In the data rows, the value 128 means zero.
Here are some points:
[133 141 117 119 130 118 138 129 125 147 114 131 144 133 131 125]
[135 126 122 118 129 115 131 128 132 142 130 139 134 126 123 132]
[130 146 138 110 150 100 123 118 107 134 125 115 159 120 132  89]
[107  52 133  25 104  45  68 146 250 229 137 147  70 147 136 152]
[150 116 105  96 117  99  99 123 140 183 119 156 122 148 141  97]
[109 125 145  99 131 118 118 133 127 117 136 125 131 125 121 122]
[166 137 115 140 135 113 118 122 123 170 123 125 142 120 134 103]
[102 125 107  78 107  82 120 136 123 133 108 175 118 152 128 102]
[ 94 133 133 118 130 131 150 128 139 103 124 142 130  86  62 156]
[131 138 128 132 123 125 127 121 130 138 128 126 136 126 128 130]
[130 113 145 214 123 199 139 141  96  49 152 121 105 124 123 154]
[132 140 115 130 117 129 140 124 134 116 112 121 127 145 160 134]
[128 129 131 128 125 129 135 127 123 129 124 136 132 126 134 132]
[139 130 113 104 126  98 129 123 135 166 109 127 143 128 131 107]
[ 78 111 143 108 117 134 150 140 170 106 137 128 100  93  79 187]
[109 111 113  16 132  35  67 134 163 208 116 148 124 150 150  76]
[161 157  94 223 109 201 166 124  61  56 111 157 122 132 110 130]
[ 96 111 142  95 131 102 116 137 168 140 140 114 118 121 125 142]
[165 155  95 184 118 165 141 114  80 110  99 138 141 149 148 107]
[213 180  84 112 127  88 110 103  94 225  67 143 181 183 191  40]
[145 128 131 165 121 155 133 137 115 113 132 129 125 136 133 127]
[ 42 156 112 133 108 175 209 132 128   2 128 138 113  90  77 223]
[139 139 129 117 123 117 130 120 130 145 127 124 124 135 146 115]
[162 170 115 116 136  98 124 102  91 160 107 112 161 175 205  77]
[142 159 116  90 139  79 125 108 107 155 107  80 161 208 255  87]
[130 128 128 142 128 141 139 125 144 119 140 113 124 122 126 160]
[101 106 150 153 128 158 121 140 122  93 140 129 114 123 122 142]
[125 114 132 137 119 144 139 138 164 132 138 120 104 117 127 174]
[ 37 125 127   6 120  48 162 116 197 139 127 126 123 129 141 189]
[163 128 131 168 132 152 126 121 114 137 124 128 132 116 121 120]
[151 124 155  58 181  54  60 117 141 221 132 111 183 108 116  46]
[132 137 130 131 127 139 128 119 127 135 126 122 129 129 126 137]
[ 86  71 162  81 132 108 102 144 184 140 161 119  93 113 116 156]
[146 157 137 183 141 166 146 121  89  89 116 129 155 103  76 121]
[135 129 118 101 127 107 132 118 160 166 114 120 134 129 132 141]
[180 115 161 146 159 127  78 131 120 185 154  99 135 124 144  75]
[131 130 138 165 132 170 147 132 124  91 139 116 120 113 109 155]
24 more points follow, each with its number after it:
[172 122 135  97 152  93  94 120 128 196 124 127 151 116 114  77] 0
[157 106 134 138 138 131  96 135 138 166 139 132 134 101  98  95] 1
[ 66 110 147  76 140  97 131 130 162 103 146 112 112 120 134 153] 2
[151 138 113 168 132 153 138 125  82 111 111 134 137 132 137 102] 3
[140 131 130 133 135 128 134 130 135 125 125 135 140 118 107 126] 4
[ 88 113 165 102 147 125 118 142 136 100 151 107 115 125 132 145] 5
[ 99 117 161 153 156 162 130 136 125  79 141 146 134  28   0 146] 6
[127 127 134 140 120 125 127 131 124 118 121 124 126 123 124 134] 7
[114 127 118 150 109 158 157 126 133  92 127 137 101 137 142 171] 8
[137 129 130 134 124 134 132 130 132 130 128 122 128 114 126 127] 9
[ 71 124 144 126 123 157 164 137 124  52 140 146 121  77  36 184] 10
[141 140  89  67 113  59 114 118 145 197  95 165 145 146 135  91] 11
[133 135 133 136 135 131 132 130 125 138 121 132 130 119 114 129] 12
[117 132 132 149 112 158 155 128 136 104 131 128 115 123 127 178] 13
[135 104 132 124 130 123 105 133 148 147 140 122 115 124 120 129] 14
[110  89 145 105 115 113 116 145 182 152 151 131  93 126 118 164] 15
[122 130 132 138 126 129 122 132 136 133 129 125 127 128 132 132] 16
[117 124 125 133 134 132 123 127 131 144 131 120 126 137 136 133] 17
[174 132 118 167 125 144 114 122  97 154 129 135 139 125 124  98] 18
[155 167 118 168 142 159 147 119  51  99 112 124 157 152 159  76] 19
[128 122 142 140 137 141 128 130 142 119 135 113 123 117 128 137] 20
[113 131 145 241 110 230 175 142  96   3 144 118 111 121 127 198] 21
[123 121 140 141 123 143 134 133 144 110 139 125 106 119 129 159] 22
[129 125 132 146 132 144 131 134 105 103 145 124 132 131 141 115] 23
Which two of these numbered points are nearest to each point below, ignoring the 3 directions in which the first points spread most? Their numbers follow each, nearest first.
[112 136 124 142 116 136 144 128 139 119 131 125 123 134 124 169] > 13 16
[118 122  99  13 123  40 100 127 181 219 105 166 131 129 111 107] > 11 0
[122 122 112 198  90 187 171 136 125  77 131 148  95 136 121 192] > 15 8
[111 120 136 140 119 140 134 139 142 104 140 127 111 116  97 158] > 7 16
[130 134 140 135 131 128 127 126 136 137 123 125 125 132 131 133] > 16 20
[101 107 142 107 125 126 131 130 156 117 139 130 103 134 136 163] > 22 8
[151 106 132 166 115 162 105 140 134 132 141 131  95 127 129 140] > 8 15
[ 84 141 143 102 153 114 129 128 131 108 133 150 152  61  27 130] > 6 10
[129 121 123 128 113 124 130 130 146 134 125 138 116 142 140 138] > 15 8
[114 127 121  64 141  73 107 128 152 184 116 140 137 139 144 113] > 12 4
[159 140 108 143 120 128 129 129 120 143 114 154 130 121 105 112] > 11 18
[128 126 126 139 132 130 124 135 138 128 124 134 128 132 122 133] > 16 14
[ 95 142 126  79 121  92 151 126 142 134 118 127 128 133 129 143] > 12 4
[129 129 132 154 125 139 127 132 120 126 128 121 130 119 135 128] > 16 7
[122 121 135 184 116 181 149 139 102  65 145 107 112 146 166 141] > 21 23
[114 160 111  71 135  86 144 111 123 141 111 129 160 127 130 126] > 0 10
[112  66 198 143 154 144  75 151 115 104 178  97 100 129 132 106] > 5 2
[ 70 173 102 101 115 119 172 121  93  61 105 139 151 139 130 147] > 10 19
[151  70 199  93 182  88  26 138 166 214 180 100 128 101  99  63] > 2 5
[140 128 123 136 131 124 124 126 124 129 113 132 136  95  81 119] > 0 1
[127 145 119  78 137  83 123 120 140 163 125 111 146 173 182 109] > 20 17
[ 84 157 113  60 137  79 143 117 126 127 113 131 152 124 120 122] > 10 0
[198 209  85  80 157  52 112  80  74 241  59 135 221 135 144   8] > 6 10
[121 126 125 139 130 140 131 122 121 110 119 130 133 133 141 137] > 16 14
[112 138 116 141 110 145 157 126 133 108 118 124 118 129 132 169] > 13 14
[101 135 133 112 128 125 153 126 139 102 129 112 126 144 156 155] > 20 22
[148 124 124 122 130 120 128 123 147 152 122 128 134 121 134 128] > 9 13
[108 141 112 128 112 147 145 126 112  87 122 148 128 135 123 146] > 3 18
[101 128 150 132 139 151 141 136 120  85 147 110 127 109 119 144] > 2 19
[115 121 124 137 130 138 129 136 125 120 135 142 127 105 100 136] > 1 3
[149 157 130 133 165 128 113 120  83 127 116 138 171  89  67  71] > 6 10
[150 111 151 215 132 197 135 138 102  84 160 100 103 121 138 139] > 21 22
[161 149 150 156 162 148 101 128  54 111 132 124 163 132 125  52] > 19 2
[116 136 111 160 104 161 144 136  72  58 135 144 111 158 158 122] > 23 3
[228 139 136  99 177  67  40 108  99 255 112 138 198  98  94   0] > 6 10
[ 57  77 131 134  86 155 143 158 178  54 150 130  45 155 166 223] > 21 8
[125 109 114  97 107 116 124 129 153 156 129 122  95 158 177 138] > 8 15
[105 109 136 150 108 162 133 144 128  64 143 134  92 138 147 155] > 21 8
[130 132 127 132 130 134 124 122 124 126 123 125 142  94  93 131] > 0 1
[ 98 109 125 215  76 215 176 147 103  15 147 121  71 159 174 210] > 21 8
[181 123 115 157 126 135 103 127 111 168 127 140 131 140 124  84] > 18 14
[121 132 139 108 150 125 131 124 127 125 128 137 150  78  55 131] > 10 6
[122 109 138  66 136  66 100 125 141 181 131 133 133 128 133 104] > 3 7
[123 110 156  89 151  97  94 135 153 166 137 125 143 114 110 106] > 4 19
[106 121 146  93 147 104 119 138 132 109 140 124 132 124 117 114] > 19 2
[131 128 129 127 127 129 126 125 132 137 123 133 132 136 133 124] > 16 14
[123 145 118 132 132 123 129 131  95 120 118 135 139 144 145 110] > 3 19
[130 137 128 129 128 133 121 126 133 130 131 133 131 127 126 132] > 16 9
[ 93  98 142 149 111 169 145 150 164  79 155 149  79  77  37 200] > 18 1
[151 113 157 159 140 149  95 135 103 124 145 118 122 131 131 105] > 23 5
[181 142 120  34 157  23  64 117 159 255 103 125 172 139 146  38] > 0 4
